In the rows, 128 means zero.
Rotation paths and how fast each direction turns (degrees per step)
Each turn is a multiple of 5 degrees from 10 to 175, or 0.
Each row of a path follows its step; steps can be skipped.
path 1
step 0: [130 130 128 123 124 126 132 119 132 142 117 130 135 127 121 126 133 117
 119 125 121 133 125 126 134 132 130 119 141 138 135 131 123 111 125 126
 132 128 128 113 141 124 130 126 131 133 126 127 124 128 133 134 126 126
 125 129 130 136 116 134 133 119 133 126 130 123 120 134 127 126 132 119]
step 2: [133 127 132 127 129 136 129 123 124 117 114 130 121 134 128 120 127 120
 132 121 131 127 125 132 136 125 132 113 122 142 128 118 128 125 130 132
 129 120 136 113 132 130 132 124 132 138 123 126 118 127 133 127 124 118
 127 126 120 132 115 131 132 129 137 128 120 120 119 140 130 131 133 125]
step 3: [118 126 128 130 128 130 120 128 125 131 142 136 135 129 113 125 125 136
 127 130 122 128 119 124 134 131 120 136 137 115 125 127 115 121 123 134
 134 125 125 132 131 119 126 130 136 128 135 123 123 122 130 116 123 118
 124 124 133 126 129 128 123 124 141 132 127 117 133 140 124 126 121 126]
step 4: [144 131 120 125 126 128 128 116 125 121 118 128 121 127 126 127 117 126
 129 124 132 119 125 136 128 118 125 132 118 134 128 126 124 120 121 129
 133 127 119 123 139 136 136 133 126 142 136 127 118 124 128 139 132 126
 119 125 124 130 123 126 135 128 126 134 125 131 122 139 129 116 131 119]
step 5: [116 127 129 124 126 123 120 115 131 124 131 140 131 134 121 129 137 130
 124 135 116 128 131 128 125 128 121 124 134 125 130 133 126 129 125 136
 119 119 131 130 136 128 124 121 134 128 139 114 130 126 141 119 124 127
 125 118 121 130 119 133 117 120 144 133 125 130 132 127 124 129 131 124]
step 7: [124 131 121 130 132 124 130 126 130 122 129 145 133 133 113 137 125 120
 128 134 122 128 116 124 131 131 130 130 128 132 118 126 120 138 134 128
 124 130 131 127 142 133 128 128 133 127 132 125 132 132 137 121 136 117
 127 131 112 126 125 126 128 119 142 126 113 131 124 131 125 127 130 122]
step 9: [130 138 120 131 130 123 130 133 132 124 129 140 130 126 122 124 137 135
 130 134 122 121 123 129 126 129 128 129 125 135 134 124 115 130 137 133
 125 126 133 122 136 133 128 128 128 132 139 120 126 144 129 130 130 123
 128 135 124 138 131 146 130 113 127 138 121 132 123 133 138 121 132 123]
step 13: [125 139 128 131 128 121 139 127 131 119 123 125 118 125 127 109 122 129
 128 129 132 128 131 132 121 119 128 129 132 136 127 126 127 128 127 126
 123 136 136 122 134 135 124 136 122 134 133 120 135 131 128 127 122 124
 119 131 138 125 133 130 122 110 134 124 126 113 131 139 132 132 121 118]
step 17: [123 124 128 122 121 126 123 120 124 126 127 125 124 142 121 119 123 121
 122 123 121 130 129 130 131 128 119 126 132 125 127 121 124 125 126 121
 131 129 125 125 124 134 130 145 116 122 127 135 134 125 138 120 129 118
 122 123 143 138 133 138 124 120 128 140 121 132 123 136 132 135 123 125]
Directions:
[129 126 130 125 128 125 126 126 127 130 127 129 127 127 130 126 130 129
 130 128 129 129 127 123 128 127 126 128 129 129 126 128 128 127 128 126
 131 126 128 125 128 129 127 129 126 129 126 127 127 127 128 127 127 126
 130 128 130 128 128 128 128 129 127 126 128 124 128 129 128 128 128 127] | 25
[128 127 130 130 125 128 126 130 131 127 127 131 127 124 128 127 127 127
 129 128 129 129 126 127 128 129 125 126 128 132 127 128 127 126 128 127
 126 126 127 127 129 127 130 128 129 129 126 129 128 131 127 130 127 131
 125 129 129 126 129 128 128 128 131 129 126 131 129 128 129 129 128 129] | 160
[130 126 131 129 128 129 127 128 128 128 129 127 127 129 128 129 126 129
 127 125 128 130 130 127 127 128 127 128 126 127 126 127 128 128 126 126
 128 128 129 130 130 126 125 129 130 127 133 128 130 129 127 126 125 130
 126 126 131 128 130 128 128 128 125 127 128 128 129 131 127 130 128 127] | 155
path 2
step 1: [133 134 126 122 127 122 130 137 130 116 141 119 121 123 125 131 130 124
 134 134 128 122 123 109 128 127 134 133 121 130 133 124 130 124 121 121
 136 120 131 135 120 130 130 136 128 139 132 132 138 114 137 122 117 130
 130 131 137 124 136 133 143 131 131 134 118 130 127 129 133 134 122 131]
step 4: [132 116 131 130 137 131 137 127 119 123 134 124 118 130 137 132 126 129
 123 128 122 135 122 134 118 125 136 129 131 136 135 131 137 120 131 121
 124 120 136 114 133 123 130 123 132 129 144 126 128 121 140 133 120 126
 124 136 133 135 116 123 135 114 125 130 133 123 126 134 133 139 134 131]
step 7: [135 138 128 131 121 111 123 129 123 117 131 127 126 124 132 115 126 133
 115 135 133 128 130 124 124 118 123 127 127 130 131 120 129 127 121 124
 127 132 137 126 134 133 137 132 127 120 137 127 129 115 127 126 134 134
 124 126 126 136 124 121 122 134 135 122 122 124 144 135 142 130 142 132]
step 10: [131 124 134 142 125 119 135 119 123 122 130 130 136 125 132 116 129 122
 132 124 121 139 132 125 131 124 127 124 123 125 141 131 129 133 132 130
 124 130 128 136 136 139 131 129 129 126 129 131 117 137 123 124 116 128
 123 128 128 122 111 133 144 129 133 135 126 117 129 116 129 134 133 140]
step 11: [125 126 121 127 134 131 145 133 128 128 135 126 119 119 127 115 114 142
 126 138 134 140 124 133 128 128 127 137 130 145 133 141 131 131 120 132
 125 124 135 130 132 132 127 132 131 130 127 130 124 115 130 130 122 136
 131 127 129 136 139 125 134 135 127 127 119 122 131 125 135 133 132 131]
step 12: [141 128 136 124 132 127 125 125 118 120 132 126 126 121 132 125 136 132
 135 131 138 129 119 119 120 126 140 131 125 123 136 110 129 131 126 119
 132 118 135 121 134 135 138 128 124 140 134 121 139 123 128 129 127 129
 134 137 125 141 135 125 118 128 133 128 116 128 135 124 131 134 123 121]
step 15: [121 123 126 140 127 121 127 135 124 120 133 128 122 136 136 124 130 132
 147 139 130 139 125 120 126 132 131 129 120 132 131 130 135 119 142 130
 122 122 137 129 136 128 127 133 127 129 134 124 127 121 128 132 123 127
 131 122 126 132 114 126 140 126 135 118 128 114 123 126 137 130 141 121]
step 16: [136 111 126 139 122 139 132 126 130 121 124 121 119 124 123 118 135 136
 127 122 136 134 124 136 129 133 141 127 131 126 136 126 134 131 124 125
 131 129 140 132 128 128 124 130 127 138 126 121 115 125 133 126 130 129
 127 134 132 136 133 130 133 128 113 123 113 128 127 129 127 146 131 132]
step 17: [132 116 128 128 126 125 136 123 130 125 135 125 131 121 131 109 126 121
 117 127 123 135 123 120 135 115 140 126 129 123 134 124 119 138 122 125
 126 124 126 126 132 127 129 123 117 139 136 130 147 119 129 129 124 135
 124 134 128 128 124 131 133 123 132 134 126 137 137 120 134 118 127 133]
Directions:
[129 129 129 129 129 127 125 130 126 129 129 126 127 128 125 129 130 130
 128 127 126 127 126 129 128 125 126 129 125 126 127 129 126 129 126 126
 129 129 129 127 129 129 128 127 129 125 129 131 131 129 128 129 130 124
 129 126 128 128 128 129 127 131 131 129 128 129 126 131 128 128 130 128] | 65
[125 133 128 128 128 129 131 126 127 128 129 129 127 129 127 125 129 127
 130 127 131 129 127 127 129 132 127 128 127 126 128 129 126 129 128 130
 130 126 127 127 129 127 129 129 130 126 129 130 127 129 128 130 131 129
 129 128 128 128 127 127 130 131 127 127 127 127 129 130 129 130 130 128] | 85
[132 128 128 129 129 129 128 129 125 130 126 129 127 128 129 128 128 126
 131 128 127 128 130 130 128 130 132 130 128 127 130 127 127 128 128 131
 126 128 127 125 129 131 128 125 127 127 130 130 127 130 128 129 127 127
 128 127 127 125 129 126 128 127 126 130 127 128 130 129 127 129 128 128] | 175
[130 129 127 127 127 126 127 127 130 127 125 129 129 128 128 126 130 130
 128 130 128 131 127 130 128 128 128 130 129 128 128 129 126 129 129 130
 127 127 132 130 128 131 128 129 127 127 129 126 129 129 132 127 127 130
 129 129 129 131 129 130 127 130 128 126 126 129 127 130 127 125 129 128] | 80
[127 129 130 127 128 128 127 125 127 130 130 128 127 127 132 126 127 127
 128 126 128 128 125 127 127 126 128 129 129 125 124 125 128 127 126 128
 127 126 130 127 128 129 127 127 127 128 129 129 126 129 129 128 128 128
 126 128 128 128 129 128 126 126 130 126 129 126 130 126 125 126 132 128] | 145
[129 130 129 129 129 127 129 132 127 132 129 128 128 126 130 127 126 128
 126 126 129 127 128 128 127 128 128 127 128 129 129 132 129 127 131 128
 128 129 128 130 132 128 128 128 129 125 129 126 128 126 127 127 126 128
 129 129 127 127 127 126 125 129 128 127 126 127 127 127 127 126 130 127] | 95
path 3
step 4: [136 129 132 119 113 142 125 125 126 122 126 127 125 127 122 130 126 132
 137 125 130 132 131 125 131 144 116 134 127 132 129 130 119 123 129 136
 124 123 126 128 136 129 134 121 128 114 120 131 117 121 128 121 120 130
 126 131 126 154 128 137 127 130 123 132 128 134 142 135 125 129 134 131]
step 5: [132 138 128 125 127 146 141 124 125 124 134 129 129 124 128 132 127 129
 129 132 128 137 116 125 124 139 127 127 126 146 127 117 136 128 130 131
 123 135 130 131 127 113 122 120 129 120 122 120 128 115 134 126 128 133
 133 123 128 131 140 138 118 130 127 128 131 133 134 130 128 112 114 126]
step 6: [132 131 126 131 134 132 124 128 123 130 143 132 123 136 131 126 126 122
 130 134 129 131 116 128 135 142 128 121 129 129 125 125 123 130 134 119
 137 119 130 138 118 118 122 117 126 123 135 137 122 112 130 140 133 129
 128 132 130 118 139 128 124 129 131 142 123 124 124 141 122 120 129 137]
step 7: [134 125 136 133 125 123 123 136 131 125 132 139 129 148 141 129 134 132
 123 136 125 132 129 126 133 125 122 124 127 120 129 134 117 133 119 134
 128 125 124 123 127 117 120 113 128 125 118 135 124 129 131 142 122 133
 119 130 135 130 130 142 133 126 115 127 120 120 130 128 123 120 128 139]
step 10: [122 119 120 130 134 132 129 132 130 123 138 134 127 132 129 132 122 124
 128 126 120 135 128 119 130 114 141 118 133 114 124 126 132 125 130 121
 123 132 135 128 133 132 118 128 128 130 124 128 141 120 127 125 122 128
 122 116 121 125 121 136 148 127 127 121 125 131 130 121 118 111 130 128]
step 11: [128 126 118 121 127 127 123 136 136 125 126 128 120 139 128 133 112 131
 127 135 130 130 120 125 124 111 124 129 128 119 123 146 133 126 135 124
 132 132 131 132 137 138 126 125 122 132 142 138 137 127 128 120 125 128
 132 136 124 121 124 133 130 122 126 140 122 134 123 121 132 126 130 114]
step 12: [129 126 127 131 128 123 119 134 128 127 113 136 130 127 129 135 114 130
 123 124 136 135 133 135 120 123 121 135 129 128 132 132 124 127 127 133
 106 130 126 131 143 139 126 134 140 118 133 130 121 118 124 122 124 132
 123 142 117 123 134 134 135 131 131 132 125 129 131 123 134 137 124 128]
step 14: [123 116 120 119 134 130 115 121 106 128 140 117 118 130 130 126 129 128
 129 121 129 127 125 134 123 119 130 143 125 125 130 126 129 136 136 129
 129 127 136 129 135 127 132 119 131 124 122 134 136 130 132 134 130 127
 140 130 127 120 132 125 121 124 142 135 118 128 138 137 126 132 123 123]
step 15: [127 122 128 136 120 128 113 133 124 136 127 121 119 129 129 123 136 133
 123 122 138 140 139 135 124 127 121 122 137 130 143 130 124 137 131 136
 125 129 129 121 134 128 134 117 116 121 121 142 130 123 119 127 118 117
 133 127 121 132 137 128 126 128 135 120 123 132 132 134 124 118 129 130]
Directions:
[129 129 129 126 129 128 130 128 127 128 128 127 129 128 128 128 127 126
 126 126 131 126 127 126 126 129 128 129 127 129 128 127 128 128 128 129
 125 129 127 128 124 129 128 130 129 129 127 128 131 125 125 128 128 130
 128 125 127 130 128 128 127 130 127 131 128 131 129 127 128 131 127 131] | 90
[128 132 126 126 129 128 129 130 127 128 127 127 128 128 127 126 127 130
 130 128 128 128 129 126 129 127 130 125 127 126 127 128 130 129 128 128
 128 130 128 128 128 128 126 129 128 131 128 125 128 131 127 125 128 128
 131 127 127 125 130 130 123 126 127 129 129 127 128 131 129 126 128 129] | 135
[128 127 129 128 129 129 127 126 129 126 125 126 128 129 131 127 128 131
 128 131 127 127 128 125 131 128 126 128 127 130 132 130 129 128 127 128
 128 127 129 127 128 131 128 128 129 129 127 130 127 129 124 128 125 125
 126 131 128 128 126 128 127 128 128 129 127 129 127 127 127 127 126 129] | 90
path 4
step 2: [125 143 134 141 126 136 131 129 137 123 118 124 136 133 117 127 122 124
 136 119 122 130 138 120 121 131 124 137 118 131 138 125 118 129 125 127
 130 126 122 135 135 119 134 135 121 121 125 123 133 132 122 128 139 133
 127 136 122 134 122 131 128 122 126 114 126 126 125 134 128 139 115 127]
step 4: [120 130 119 137 125 136 144 134 131 131 124 130 136 130 132 121 126 124
 137 119 138 129 135 124 118 131 135 137 129 134 133 121 130 119 114 132
 130 118 133 135 128 131 131 122 124 123 126 132 136 133 115 127 119 130
 135 126 127 117 127 136 135 124 119 141 136 117 119 130 129 134 127 121]
step 8: [133 131 113 122 120 134 125 136 130 131 121 122 127 132 119 128 130 124
 129 121 131 129 132 137 125 131 133 138 122 136 139 133 130 123 129 134
 128 123 134 129 126 125 138 127 138 125 136 131 121 127 121 131 128 140
 145 124 129 136 128 140 137 126 124 146 133 129 119 122 125 129 117 121]
step 9: [133 124 128 143 136 130 134 128 132 114 120 123 129 128 125 132 124 134
 126 122 126 133 138 124 133 130 128 116 138 139 137 123 134 136 124 133
 131 120 127 124 130 132 127 122 131 121 124 129 134 128 126 137 122 143
 150 119 132 128 136 138 122 125 124 123 130 126 129 140 131 129 132 119]
step 12: [126 139 114 123 115 127 128 127 134 130 130 121 135 133 133 136 122 125
 122 124 129 132 128 122 125 121 123 133 126 140 135 138 137 135 131 120
 132 131 119 130 122 131 148 128 139 117 138 125 135 120 122 138 130 133
 132 122 126 115 131 130 133 126 129 134 129 130 128 131 116 129 125 121]
step 13: [124 124 126 146 128 131 131 134 140 127 124 124 128 131 122 126 122 134
 125 124 124 125 125 133 129 144 121 133 121 136 127 128 135 138 119 139
 127 121 122 138 135 125 130 128 139 122 128 121 135 130 125 139 120 133
 133 119 133 127 118 137 123 131 126 135 128 131 122 131 129 150 126 127]
step 16: [118 131 119 140 127 131 129 139 136 122 135 125 135 132 125 130 127 118
 129 124 126 117 132 116 121 109 137 124 131 127 129 134 132 131 134 119
 123 125 124 129 126 126 143 129 128 120 129 123 136 130 114 139 134 120
 136 129 134 135 132 123 121 126 122 138 124 130 136 129 129 135 122 118]
step 17: [120 119 120 135 127 130 127 134 128 127 126 122 130 143 121 136 126 139
 111 117 128 121 130 126 127 130 134 132 124 126 133 139 115 136 123 134
 129 121 131 126 127 130 137 126 140 122 136 128 141 125 128 133 120 134
 129 132 127 131 128 125 134 133 134 137 140 136 115 131 129 135 134 132]
step 18: [130 126 131 137 118 131 131 119 133 123 132 134 127 134 129 114 138 132
 137 118 121 118 136 123 124 122 125 125 130 135 131 129 133 138 129 145
 132 132 132 135 132 132 138 127 125 117 125 131 132 130 125 141 135 132
 136 135 123 133 126 128 128 113 125 130 130 126 120 140 131 138 139 127]
Directions:
[126 127 129 128 131 128 128 132 127 128 127 129 128 126 126 130 128 129
 127 127 127 127 127 129 134 131 126 129 128 127 128 127 128 128 128 126
 127 128 128 129 127 128 127 125 128 129 125 128 131 128 128 127 127 130
 128 127 127 128 130 126 129 129 132 128 129 128 127 130 128 130 129 130] | 175
[127 130 130 127 126 128 129 126 126 129 126 128 129 126 129 128 128 127
 127 130 129 128 128 126 127 128 129 128 127 128 126 126 125 127 129 130
 127 131 128 130 127 129 127 129 129 127 130 130 126 125 128 127 128 130
 128 128 127 130 131 128 128 124 129 131 130 128 124 129 130 129 127 128] | 110
[128 126 128 129 126 130 129 126 128 131 131 129 129 130 128 132 128 127
 131 131 128 127 130 127 130 131 127 130 128 129 126 127 130 128 128 128
 128 128 125 127 126 127 127 127 127 129 130 128 128 128 124 128 127 129
 129 129 128 130 128 126 127 129 126 128 125 128 126 129 129 127 129 128] | 125
[127 130 127 127 130 128 126 126 130 128 131 128 126 126 130 130 128 128
 127 128 128 126 129 127 126 130 129 128 128 128 128 131 126 129 127 128
 130 128 126 126 126 126 127 129 128 129 129 126 131 128 129 130 132 126
 127 129 128 129 130 126 131 128 129 128 129 130 128 130 129 129 125 129] | 70
[129 126 126 127 128 124 128 127 126 130 128 129 128 129 130 126 127 125
 127 126 128 129 127 127 128 129 131 127 128 127 129 130 130 132 130 125
 127 129 126 128 129 128 128 126 130 127 126 129 128 127 128 126 127 129
 129 128 130 129 128 125 130 127 129 127 127 130 126 127 125 126 127 126] | 160
